[[129 129 143 144 144 115 127 143 144 143 143 143 144 144 129]
 [127 127 113 113 113 141 129 113 113 114 114 113 113 113 127]
 [128 128 110 108 109 142 128 109 109 110 110 109 109 109 128]
 [129 129 151 152 151 109 126 151 151 150 150 151 151 151 129]
 [113 113 124 123 123 131 127 123 123 124 124 122 123 123 113]]
->
[[113 123 123 122 124 124 123 123 127 131 123 123 124 113 113]
 [129 151 151 151 150 150 151 151 126 109 151 152 151 129 129]
 [128 109 109 109 110 110 109 109 128 142 109 108 110 128 128]
 [127 113 113 113 114 114 113 113 129 141 113 113 113 127 127]
 [129 144 144 143 143 143 144 143 127 115 144 144 143 129 129]]

[[104 114]
 [120  99]
 [109 111]
 [114 104]
 [110 109]
 [110 110]
 [107 113]
 [106 113]
 [101 117]
 [107 113]
 [113 107]
 [112 109]]
->
[[109 112]
 [107 113]
 [113 107]
 [117 101]
 [113 106]
 [113 107]
 [110 110]
 [109 110]
 [104 114]
 [111 109]
 [ 99 120]
 [114 104]]

[[155 155]
 [155 155]
 [102 111]
 [102 108]
 [103 109]
 [154 134]
 [156 101]
 [103 110]
 [103 110]
 [102 111]]
->
[[111 102]
 [110 103]
 [110 103]
 [101 156]
 [134 154]
 [109 103]
 [108 102]
 [111 102]
 [155 155]
 [155 155]]

[[102 100 103]
 [103 102  98]]
->
[[ 98 102 103]
 [103 100 102]]

[[136 148 138 126 135 123 148 119 141 121 136 154 143 129]
 [138 143 131 124 140 123 134 119 131 140 125 134 141 124]]
->
[[124 141 134 125 140 131 119 134 123 140 124 131 143 138]
 [129 143 154 136 121 141 119 148 123 135 126 138 148 136]]

[[148 149 105 145 144 104]
 [105 104 104 149 153 153]
 [104 106 126 152 147 152]
 [103 111 121 144 152 152]]
->
[[152 152 144 121 111 103]
 [152 147 152 126 106 104]
 [153 153 149 104 104 105]
 [104 144 145 105 149 148]]
---
[[142 144 132 124 146 122 134 135 109 126 128 116]
 [123 111 127 132 106 130 127 118 148 133 139 132]
 [133 115 127 126 109 144 136 110 135 138 137 133]
 [135 141 129 125 145 131 133 133 111 122 120 129]]
->
[[142 144 132 124 146 122 134 135 109 126 128 116]
 [135 141 129 125 145 131 133 133 111 122 120 129]
 [133 115 127 126 109 144 136 110 135 138 137 133]
 [123 111 127 132 106 130 127 118 148 133 139 132]]

[[152 145]
 [138 128]
 [135 112]
 [132 120]
 [140 134]
 [129 111]]
->
[[152 145]
 [140 134]
 [138 128]
 [135 112]
 [132 120]
 [129 111]]

[[131 133 122 132 131 111]
 [127 127 132 130 126 120]
 [130 132 121 134 131 112]
 [122 119 143 121 122 148]
 [141 131 129 123 134 137]
 [147 135 123 127 135 125]
 [132 121 144 117 125 155]
 [120 125 133 129 123 125]
 [137 133 121 130 133 117]
 [129 132 121 133 130 111]
 [139 134 120 130 134 117]]
->
[[147 135 123 127 135 125]
 [141 131 129 123 134 137]
 [139 134 120 130 134 117]
 [137 133 121 130 133 117]
 [132 121 144 117 125 155]
 [131 133 122 132 131 111]
 [130 132 121 134 131 112]
 [129 132 121 133 130 111]
 [127 127 132 130 126 120]
 [122 119 143 121 122 148]
 [120 125 133 129 123 125]]

[[127 112 152 133 136 118 117 136 111 136 138 118 132 131 130]
 [131 113 143 122 128 116 121 126 118 147 147 119 116 138 130]
 [128 113 148 133 135 113 125 130 119 139 141 125 125 135 128]
 [136 116 152 137 135 107 125 137 113 127 135 114 136 128 128]]
->
[[136 116 152 137 135 107 125 137 113 127 135 114 136 128 128]
 [131 113 143 122 128 116 121 126 118 147 147 119 116 138 130]
 [128 113 148 133 135 113 125 130 119 139 141 125 125 135 128]
 [127 112 152 133 136 118 117 136 111 136 138 118 132 131 130]]

[[115 122 123 156 129 119 122]
 [118 127 127 134 121 145 142]
 [125 122 130 123 122 103 136]
 [121 120 151 122 129 136 135]
 [129 128 146 117 110 128 137]
 [120 138 148 113 111 138 134]
 [123 119 108 133 137 112 139]
 [111 119 144 129 118 154 120]
 [130 130 152 120 123 134 132]
 [112 130 134 108 130 144 134]]
->
[[130 130 152 120 123 134 132]
 [129 128 146 117 110 128 137]
 [125 122 130 123 122 103 136]
 [123 119 108 133 137 112 139]
 [121 120 151 122 129 136 135]
 [120 138 148 113 111 138 134]
 [118 127 127 134 121 145 142]
 [115 122 123 156 129 119 122]
 [112 130 134 108 130 144 134]
 [111 119 144 129 118 154 120]]

[[119 128 121 120 122 139 131 126 112 128]
 [154 117 143 153 150 102 120 139 116 141]]
->
[[154 117 143 153 150 102 120 139 116 141]
 [119 128 121 120 122 139 131 126 112 128]]
